Each row is where one point has got to under a steady rotation. How many steps took it there?
The counts run from 0 to 746.
[7 -3 5 15 10 1 -7 3 3 9 -3 10 -6 0 12 26 1 1 0 -29 -11 18 0 -4 3 10 14 -16 -5 -8 -6 -9 3 8 -4 4 3 5 8 11 9 -22 -9 4 -7 -17 -1 20 6 11 -6 -6 3 -3 6 -8 -1 0 -17 -18 -7 -3]  270
[9 10 14 -12 -1 -5 -12 18 11 -3 5 0 -20 2 12 13 19 7 1 -2 0 6 5 3 1 -1 -3 -4 -14 -5 -13 -11 4 -11 -14 13 -18 2 6 9 8 -5 7 4 -9 -3 -1 15 -5 -1 3 -20 12 -13 11 -10 1 -24 -13 -18 5 -1]  134
[0 -14 10 -11 -7 -3 -12 9 13 -3 10 21 -17 -2 -6 5 12 -5 0 7 -2 -7 14 15 2 -6 8 0 -16 -2 -30 -2 12 -20 -17 10 -7 5 1 3 -1 2 -2 9 -8 -5 -5 15 -10 4 4 -16 5 5 12 1 3 -17 -9 -8 -1 -2]  729
[12 2 6 -9 0 -9 -13 16 8 11 2 18 -18 5 -4 7 20 10 -4 2 0 -12 12 6 4 -8 -10 -3 -8 -7 -24 -6 13 -17 -12 16 -2 -7 8 4 3 -7 13 10 -12 4 -4 6 -12 -8 2 -20 -5 -8 8 -13 9 -13 -10 -11 3 -3]  668
[3 -3 7 -1 -5 -1 -15 -6 -9 6 -8 32 -3 -1 3 22 11 -9 1 -7 -14 -1 7 -10 6 -5 5 -8 -6 -6 -8 0 -1 -17 -2 11 12 17 14 -4 9 -11 -6 15 -5 -8 -1 23 -4 9 -15 -10 -5 -2 6 -6 6 9 -8 -23 -14 -1]  314
[10 -3 20 -1 -12 -27 -7 4 6 2 -2 12 -8 2 12 7 13 7 9 -7 1 2 17 6 -1 -10 -2 -11 -21 -1 -8 -16 3 0 4 12 -18 12 9 -4 -8 -11 -13 6 -7 11 -9 10 5 6 -7 0 12 -12 18 -12 -3 -2 -3 -14 -16 1]  690
[15 -8 2 5 -5 -3 -11 8 -7 5 -7 26 -15 10 -3 11 19 -2 11 6 -8 -10 25 -6 2 -18 -7 -7 -14 -10 -17 -4 0 -13 0 18 -1 1 5 -12 6 -20 -4 15 -9 3 0 9 -5 1 -3 0 -7 -3 14 -12 13 6 -7 -16 2 1]  94
[5 -11 5 -6 7 9 -12 6 3 2 6 9 -4 1 18 24 10 -2 0 -7 -7 20 -9 2 -4 13 19 -10 -17 -8 -1 -8 -3 -11 -4 -6 -7 7 5 11 8 -1 -13 -1 -10 -15 -1 24 -3 8 -8 -14 2 -4 9 -2 -4 -11 -15 -30 -3 3]  210
[8 -8 5 16 11 -8 3 3 5 13 -1 7 -6 5 11 18 -2 2 2 -31 -7 15 4 4 3 8 14 -17 -7 -9 -12 -12 3 14 -7 0 -1 3 12 13 -5 -21 -11 -2 -7 -10 -1 17 13 16 -1 -3 4 -4 7 -4 -5 1 -16 -13 -9 -1]  411
[18 -8 -9 7 0 2 -8 -1 6 3 -3 28 -1 1 3 18 10 2 -1 -18 -8 0 -12 -8 -10 1 14 -11 -2 -16 -10 9 13 -4 -9 0 17 -3 7 5 5 -7 -6 9 -11 -6 -1 21 -1 -1 4 -23 6 -8 -2 -11 0 15 -18 -12 1 -15]  44
[1 -16 5 7 1 -1 -12 2 7 8 -5 16 4 -3 8 26 -4 -1 -4 -22 -12 11 3 4 0 10 24 -9 -11 0 -10 -10 -1 -2 -9 0 2 7 1 7 8 -13 -17 8 -7 -16 -10 22 -1 9 -7 -6 1 11 14 0 -3 9 -15 -20 -5 -5]  599
[9 -4 10 -11 -1 9 -18 8 12 -6 10 10 -11 -3 10 16 14 -5 -4 -5 1 20 -13 1 -7 8 18 -7 -15 -6 -9 -7 5 -8 -6 2 -10 3 1 6 13 -6 -7 7 -8 -20 0 21 -7 5 -1 -16 10 -6 6 -6 0 -17 -19 -22 7 -7]  212
[6 -9 18 -14 -7 -7 -8 -4 -7 7 0 27 -1 8 -3 11 18 -5 3 -2 -3 2 2 3 5 -10 8 -7 -17 5 -5 -14 -7 -6 0 -1 5 10 16 -9 3 -8 -9 16 -12 -2 -2 15 1 10 -18 -6 -7 -1 2 -7 9 11 -11 -30 -16 5]  642
[7 -10 13 -18 -8 -4 -14 -2 5 0 13 31 -11 2 -4 8 21 -6 -2 -5 3 3 -16 7 -7 -6 16 -4 -19 2 -7 -6 11 -9 -1 0 9 2 14 -7 4 -3 -6 11 -9 -10 1 17 -6 3 -9 -15 5 -7 -7 -10 4 -3 -20 -18 -3 -3]  560
[-1 -1 7 5 -7 0 -15 -6 -5 5 -6 30 -8 -2 2 25 10 -9 4 -6 -13 0 14 -11 7 -5 7 -10 -4 -6 -11 -2 -2 -16 -4 16 7 17 9 -4 10 -16 -9 14 -3 -14 -1 23 -6 12 -15 -5 -3 3 9 -2 7 3 -8 -20 -11 -1]  315
[14 3 13 0 -6 -3 -10 -6 1 10 -4 18 -3 8 -6 17 12 -3 -2 -16 -3 15 1 -13 8 -10 9 -12 1 -6 -12 -12 4 7 -2 13 5 12 11 -2 10 -21 -6 23 -9 -14 -3 15 2 8 -9 -8 -1 -3 2 -8 8 12 -11 -23 -11 -8]  580
[9 -22 0 10 18 2 2 13 2 19 3 8 -21 15 1 7 6 4 8 -7 -3 4 22 14 11 -2 3 -11 -11 -10 -29 -8 7 -1 -7 4 -3 -1 9 12 -17 -14 -7 -4 -14 -3 1 7 1 11 8 -3 -13 -3 12 3 1 -11 -11 -8 -6 7]  366
[11 -11 0 10 12 -12 -5 6 -2 22 -5 15 -5 3 19 13 8 15 8 -14 -1 5 10 4 5 0 -1 -16 -14 -11 -7 -3 7 -8 9 8 -3 7 17 9 -16 -13 -17 -8 -10 12 -7 6 1 2 -11 -2 -9 -13 10 -10 -9 2 -5 -12 -21 11]  613
[10 -4 -2 -6 7 8 -13 14 -3 3 5 23 -15 6 5 17 20 1 -5 -4 -6 -1 -11 1 -8 6 6 -4 -16 -11 -4 1 4 -14 -8 -2 10 -10 7 4 15 -6 6 3 -12 -8 5 18 -8 -3 -7 -21 -4 -9 0 -13 10 -4 -24 -23 9 0]  621
[16 -12 2 -4 -3 3 -15 -5 -1 0 7 36 -11 3 -2 10 19 -6 -2 -6 1 5 -15 -5 -6 -4 17 -9 -12 -8 -3 1 12 -6 6 2 14 0 11 -7 7 -9 -13 12 -8 -13 5 16 -5 0 -7 -11 2 -11 -11 -12 7 7 -20 -18 -2 -6]  702
[13 -6 4 18 4 -14 5 1 2 7 -6 13 -5 3 14 18 1 2 11 -23 -7 5 10 -2 -3 -1 6 -18 -9 -13 -12 -4 5 12 -3 5 -3 10 13 9 -10 -16 -13 -1 -7 5 1 22 17 14 1 -4 13 -14 10 -8 -6 5 -10 -11 -17 -3]  409
[11 -10 10 -6 -9 -13 -12 -7 10 15 -1 27 7 1 0 13 10 3 -5 -21 -1 6 -9 -1 -2 -2 16 -11 -4 0 -7 -6 11 -3 -1 2 14 8 14 -1 -3 -7 -13 15 -7 -5 -9 12 -1 5 -13 -14 1 -3 -3 -10 -2 21 -8 -18 -17 -7]  250
[24 6 11 -6 -9 -11 -8 7 3 1 -3 12 -13 9 6 8 26 9 11 2 3 1 10 -8 -2 -19 -10 -11 -17 -10 -11 -8 3 -3 5 15 -13 3 9 -5 0 -12 -3 12 -13 13 -2 5 2 -5 2 -8 6 -21 12 -19 5 -1 -5 -18 -4 -3]  218
[3 1 14 -21 -9 -7 -16 17 16 -2 1 8 -2 -1 7 14 17 6 -5 -3 -2 2 0 11 -7 2 5 -3 -17 -1 -11 -11 4 -16 -15 5 -14 -3 1 7 6 1 4 11 -12 -1 -13 13 -9 -4 -1 -26 7 -2 17 -10 -1 -11 -11 -23 3 -3]  604
[9 -14 -1 5 1 0 -3 -6 -8 8 -8 31 4 5 2 19 8 -4 4 -9 -18 -7 3 -6 0 -5 9 -8 -8 -11 -8 4 -2 -6 -7 -1 17 8 17 1 -1 -8 -8 7 -10 5 0 24 4 12 -12 -16 -5 -3 5 -5 4 19 -11 -22 -14 0]  454
[3 -10 10 -1 3 -3 -9 1 -2 21 -4 16 -3 8 -5 19 8 -2 -1 -16 -7 10 10 1 12 -3 10 -9 -5 1 -15 -17 -4 2 -6 5 9 7 11 2 4 -21 -5 16 -12 -16 -6 13 -1 10 -13 -3 -15 8 6 -2 11 9 -12 -23 -10 3]  723
[11 -4 4 1 2 0 -11 2 1 16 -10 8 9 5 14 26 8 9 1 -14 -9 15 1 -12 5 1 9 -14 -4 -10 -4 -9 -6 -4 1 4 -2 10 9 7 4 -12 -12 13 -15 -5 -11 15 2 6 -13 -14 -10 -4 15 -5 -3 14 -2 -33 -14 -1]  660
[9 -23 4 2 10 4 5 7 7 10 -2 -2 4 9 15 17 0 1 8 -12 -7 16 3 6 5 4 18 -13 -14 -12 -17 -10 -4 2 -9 -8 -12 6 6 14 -12 -4 -14 1 -17 -1 -6 17 8 16 2 -9 -4 -3 19 4 -8 3 -7 -23 -12 2]  21
[-2 -9 6 8 -4 -3 -11 -2 -1 4 -5 25 -3 -3 5 25 -1 -13 -1 -15 -17 3 14 -1 2 2 15 -10 -7 -3 -10 -7 -3 -6 -10 8 6 13 5 2 11 -15 -10 12 -2 -17 -5 26 -2 17 -12 -3 1 10 14 -1 5 8 -12 -21 -6 -4]  457
[19 -3 4 -7 4 -9 -11 18 13 14 2 12 -14 8 4 6 18 18 -1 0 4 -6 9 6 3 -6 -5 -6 -11 -12 -25 -4 16 -18 -9 13 -6 -8 5 9 -9 -3 3 4 -15 9 -10 -1 -9 -11 7 -21 -3 -11 9 -13 0 -8 -6 -7 0 -3]  527
[10 -22 5 8 7 -12 5 3 -6 13 -1 17 -12 12 8 7 6 1 17 -2 -3 -4 20 11 5 -9 2 -12 -21 -8 -14 -9 0 -1 4 1 -6 8 17 1 -18 -13 -14 -5 -10 12 2 12 7 14 -6 4 -5 -12 11 -4 -1 1 -8 -16 -15 13]  284
[8 -29 1 6 14 8 -2 1 4 9 10 14 -11 5 6 10 0 -7 5 -11 -4 14 -1 14 0 8 25 -9 -16 -10 -17 -3 5 -2 -6 -7 0 4 6 11 -9 -5 -19 -3 -8 -16 4 19 2 17 2 -4 -3 0 3 7 -4 -6 -17 -13 -6 3]  288
[7 -7 7 -3 -8 -11 -16 -5 7 16 -3 28 5 0 0 16 8 5 -5 -20 0 9 -4 2 1 -1 18 -11 -6 2 -8 -10 8 -3 0 5 13 6 12 -1 3 -14 -15 15 -9 -9 -11 9 -3 4 -17 -10 -5 2 0 -10 1 19 -9 -20 -14 -6]  251
